rotation steps, each row followed by its count of steps
The counts run from 0 to 611.
[171 135 101 104 110 130 125 166 146 155  93 122 106 154 125 201 137 131
 130 150  96 140 101 150 108 147 108 129 134 131 173 160 112 122 124 125
 162 118 131 154  93 102 135 137 133 123 108 139 142 123 136 176  64 150
 127 150 208 151]  227
[163 148 137 133 104 114 125 144 138 107 120 155 159 165 143 171 110 131
  92  51 139 110  69 109 108 148  69 144 125 127 149 147 132 179 107 103
 147 116 152 149 103 143 129 116 187 159 132 145 146 160 129 144 145 142
 110 146 156 122]  95
[119 128 139 156  92 111 149 135 132  90 128 122 200 151 119 178 127 157
 123 105 140 135 112  92 116 139 112 112 128 165 138 138 146 173 105 114
 143 120 135 137 152 167 122 120 176 149 182 132 118 138  92 113 161 157
 159 158 163 105]  93
[176 140  82 141 126 173  87 164 133 189 108 168 101 141 129 129 153 129
  88 131  94 101 136 148 154 156 161 153 118 119 145 123 142 142 163 146
 117 143 136 129 105  96  91 166 139 108 104 120 139 115 127 161  88 156
  95 156 152 150]  52
[145 127 150 100 144 137 189 163 170  96 122 138 104 135 129 177 120 108
  94 111 133 117 114 121 146 165  65 143 162 135 124 168 110 158 115 101
 162 114 161 150 100 164 165 158 134 158 117 167 153 132 135 154 127 136
 108 128 127 128]  110
[129  74 124 145 102 144 129 149 147 121 127 162 129 131  86 184 135 150
 119 132 143 145 143 122 139 168 108 104 181 152 110  96 126 174 146 120
  96 164 161  85 117 137  84 120 111  88 133 157 111 141  79  94 142 136
 141 116 130 140]  502
[124  90  78 138 100 102 148 141 111 140 138  83 109 143 176 137 127 191
 140 176 121  97 135 108 159 108 200 126 136 140 157 156 143 127 165 147
 133 147 102 163 137 115 158 173  92 124 163 157 143 121 104  97 104 131
 111 129 142 153]  58
[149 134 141 114 170 138 148 156 149 112 101 211 158 139 122 123  97 115
  83  93 137 162 142 123 120 115  96 178 115 110 104 123 143 123 123 147
  87 120 208 114 126 156 127 114 127 130 117  88 149 123 173 168 107 167
 107  97 156 160]  419
[161 181  83 153 124 149  95 143 156 154 125 113 162 176 146 159 102 123
  41 116 117 126  89 140 115 129 130 135 118 103 169 143 127 150 129 121
 123 121 136 155 137  87 156 143 149 146 124 109 152 140  92 141 114 165
 102 177 155 122]  555
[146 124  99 123 142 178 190 147 108 128 101 115  61 104 170 126 159 138
 116 167  87  99 141 131 170 143 162 162 134 117 132 173 117 119 171 145
 139 167 111 149 128 152 144 160 100 147 153  89 133 110 111 129 107 123
 104 168 137 178]  47
[136 107  88  92 136 104  99 129 103 178 159 131 108 180 167  64  92 125
 104 114 149 120 152 125 153 119 158 145 128 110 149 132 119 133 142 134
 155  98 135 147 101  92 146 150 119 118  85 173 147 123 155 110  81 147
  80 108  97 135]  454
[146  88 125  97 172 142 168 123 153 129  97 148  88 155 118 114 116 115
 116 101 102 108 107  92 173 133  93 142 129  97 105 131 111  88 151 150
 158 115 199 143 101 147 153 178  96 154 132 134 149 107 188 143 101 161
  83 121 122 138]  126
[133  66  84 129 131 109 110 141 136 154 106 191 138 151  58  83 109 140
 133 103 108 137 135 132 122 127 144 134 118 123 100  71 122 125 148 144
 119 116 169 127 142 147 110 152 110  93 126 140 121  82 172 115 101 190
  95 116 155 111]  131
[124 121  90 158  97  90 136 141 150 129  95 120 160 151  80 154 116 187
 118 122 127 154 123 129 123 112 177 105 137 124 142 108 120 128 152 152
 134 124 149 164 156 122 155 139 109 118 155  85 122 106 104 114 149 165
 134 174 206 107]  237
[151  86 150 130 160 151 153 122 125 133 106 169 107 108 114 142 124 122
 103  93 176 120 132 112 157 166  85 163 133 119 127 133 149 170 143 119
 122 141 177  99  72 140  85 107 114 138  81  81 131 179 120 125 149 126
 114 118 116 168]  497
[121 166  86 151 119 118 163 161 142 143 148  69 125 136 151 147  91 148
  92 163 110 105 132 145 119 141 129 142 120 110 178 172 122 157 108 135
 135 131 136 180 123 122 175 145 169 165 131 130 161 150  97 124 109 151
 121 175 151 114]  558
[102  81 119 106 148 114 177 128 129 113 129  91 140 136 151 132 108 127
 127 146 181  87 175  99 158 133 134 151 127 177 105 169 106 157 148 117
 146 119 117 157 163 153 142 116 131 148 175 142 117 134 161  52 160 155
 145 101  92 140]  284
[109 124 112 154 109  94 177 146 122 109 114  97  58 124 128 109 102 165
 123 171  87 176 117 109 136 170 125 101 155 107 167 139 117 123 129 159
 181 181 155 144 110 168 115 137 129 122 156 125 130 135 102  91 127 126
 134 149 141 157]  335
[ 96 100 110 103 131 108 147 110  94 139 149  69 122 141 151  83 101 153
 129 167 137 134 185  98 154 122 186 145 154 143 138 153 107 123 141 138
 156 108 115 175 150 127 139 157 110 130 141 131 125 125 129  79  94 166
 138 133 106 139]  456
[134  71  73 157  68  87 135 127 136 145 131 125 175 124 108 169 113 142
 158 104 166  77  97 129 113 130 139 128 118 153 180 126 128 184 127 113
 117 133 113 150 122 103 141 109 160  86 121 155 133 154 126  96 155 180
 146 155 169 133]  385
[162 124  97 103 121 123 131 175 101 146 159  95 110 118 173 162 151 157
  88 163  54 112 169 171 144 142 154 155 182 121 126 150 118 159 151 109
 100 152  82 135 142 120 127 163 141 146 151 156 113 119  77 129 102 134
 118 102 136 139]  359
[150 131  92 167 102  69 132 165 153 155  97 146 120 174 100 150  94 164
 102  90 128 134  93 149  94 123 152 128 138 100 173 104 128 152 140 143
 141 140 161 163 107  96 182 123 122 136 100 126 154 131 137 155 129 147
  96 136 195 108]  240
[133 141 109 144 169 140 131 136 116 153 137 121 143 143 147 118  87 108
  76 124 178 129 141 131 150 109 120 181 107 101 142 153 150 141 132 154
  88 117 162 154 102  96 145 144 136 143  77  88 183 185 129 157 121 178
 103 120 124 136]  563
[115 113 131 141 137 108 160 165 150  99 112 202 180 140  87 133 101 139
 107 118 146 169 157 125 114 124 138 140 140 143  85 109 148 146 141 146
  87 126 195 115 159 179 122 104 113 105 140  89 129 114 158 146 132 170
 125  97 170 137]  420
[174 108 105 118 120  87 115 157 156 157  71 141 102 178 120 167 122 123
 130 131 140 155  90 137 103 121 122 129 136 131 172 124 124 122 153 144
 166 131 137 131  84  68 133 122 107 126  91 155 142 113 164 164  98 125
 102 115 207 159]  228
[154 157 134 122 111 131 123 117 106 161 135 111 148 189 135 115 109 126
  80  70  95 108 103 114 113 165  89 150 130 129 151 119 120 163 111 108
 157 120 121 126  86 110  91 118 193 163 143 125 112 162  90 115 114 124
 119 160 121 128]  477
[100  92 133 121 125 161 193  86 102 130  88 107 159 154  81 122 121 147
 151 149 129 100 162  75 153 126  94 131 140 167  85 130 122 113 145 108
 141  88 129 138 132 144 123 134 128 155 179 108  88 121 141  98 107 155
 157 164 135 131]  300
[179  80 118  84 149 125 120 132 132 140 126 147  92 127 153 145 117 147
 122 113  85 131  77 129 141  92 107 128 161  94 114 137 116 109 140 107
 148 143 175 125  91 125 168 153  82 106 131 167 119 144 144 131  95 151
  94  95 150 175]  520
[123 130 129 137  78 108 167 132 135 101 143 118 139 139 115 168 126 182
 115 138 139 115 111 103 123 164  83 110 172 157 142 150 128 189 126  97
 140 143 136 124 122 179 129 119 136 129 145 127 110 154  65  58 152 116
 157 146 133 141]  491
[158  98 145 123 156 115 179 154 175  98 102 171  93 155 128 162 112 104
 102  79 179 120 105 114 154 154  68 149 140 124 122 135 115 159 138 128
 168 138 178 132 105 146 150 126 111 136 108 150 158 148 171 128 156 136
  96 109 126 143]  111
[139  98 126 118 142 141 157 126 136 119  61 124 121 110 109 179 153 139
 139 164 128 155 134 134 140 127 156 118 142 154 134 146  76 103 158 129
 166 131 127 152 136 127 110 131 123 105 176  73 101  93 119 130 110 169
 164 191 195 151]  222
[150 143 157 112 142 161 103  95  76 157 110 100 164 188 154 105 118 116
  68  90  98 141 131  94 148 144 110 161 133 130 114 114 124 128 124 120
 139 102 116 117 105  96  67 133 168 157 137  94  99 158  87 129  92 152
 128 141 116 121]  473
[136  88 123 125 130 131 108 164 174 133 106 192 139 169  81 155 128 117
 100  97 135 139 133 131 165 166 104 114 147 152  91  81 128 147 144 142
 119 122 191 113 130 112 116 160 107 101 127 165 133 110 149 143 112 150
 108  97 139 127]  119
[108 110 132 106 140 107 171 112  88 121 146  88 117 175 186  69 103 122
 116 205 108 152 160 101 130 135 147 141 144 128 142 143 113  94 138 127
 154 119 101 163 154 114 111 116 111 129 122 133 132 111  88 135  69 132
 152 152 139 148]  152
[125  59 130 138 110 124 171 141 146 104 112 129  92 136 111 183 130 162
 138 131 132 121 106 105 167 146 106 101 169 147 110 122 119 153 157 126
 148 176 160 103 116 144 134 135  92 109 155 173 117 155  98  86 168 108
 130 107 136 155]  506
[100 130 127 144 102  83 193 152 158  74 126 115 137 142 113 162  93 160
 136 133 105 159 108 107 105 123  94 112 152 139 125 150 125 141 107 136
 160 131 183 149 143 185 189 118 146 142 189 164 136 117 143 113 144 139
 153 121 161 140]  413
[120 132 138 122 132 130 173 167 145  82 149 176 169 123 104 162 122 154
 113 173 111 170 163 131 117 133 125 135 162 140  94 134 141 136 120 125
  87 120 183 141 160 193 144 135 117 122 157 105 128  96 111 141 108 176
 153 117 176 133]  421
[102 102 162 144 138 106 140 107 119 114 108 172 123 146 110  83  95 111
 110 126 160 192 139  93 139 138 152 131 155 121 120  98 144 122 147 158
 137 155 179 108 108 121  79 116  84  69  82  88 132 153  99 135 108 140
 131 137 142 174]  326
[135 119 138 146  90  87 158 147 113 125 119  64 148 131 154 171 123 125
 139 114  95 125 128 135 118 130 109 149 142 145 172 152 126 161  87 118
 143 130  83 159 110 123 131 125 214 141 144 157 124 157 105 143 113 183
 164 141 153 117]  82
[142 119 127  68 101 147 155 157 124 108 175 143 162 131 153 148 145 131
 154 156 122 113 143 105 128 143 106 145 159 170 127 168 124 159  95  89
 143  96 140 131 117 174 134 137 159 112 151 200 114 103 145 118  59 153
 153 109 107 159]  597
[102 110 134 138 141 111 148 111 102 128 113 108 163 182 132  68  94 139
  84 162 131 153 155  97 132 129 178 129 128 149 121  97 102 130 174 156
 156 130 119 146 182 102  77 115 104 127 142  94 119 119  91 100 124 132
 132 177 143 145]  155
[ 95 109 158 151 127 126 167 124 116  98 121 140 126 134 111 115 125 142
 130 165 130 208 160  88 143 142 154 108 159 137 119 106 132 113 139 158
 142 155 167 119 132 134  79 129  83  77 126  87 114 126  66 115  94 155
 161 159 133 146]  327
[111  78 145 125 126  96 172 104 113 134 122 120 131 154 104 111  78  90
 144 109 184 148 114 107 123 131  83 139 139 130 134 108 118 153 121 133
 146 129 161 100  94  79 123  97 113  84  73 159 139 175 130 119 116 144
 137 116 119 188]  6
[151 155 133 128  97 127 152 141 141  85 134 122 183 144 148 194 132 148
 105 105 110 117  95 108 116 146  80 134 136 142 154 161 134 169  81 101
 141 105 144 156 117 167 123 127 186 172 167 147 127 147  96 134 124 158
 159 162 159 118]  94
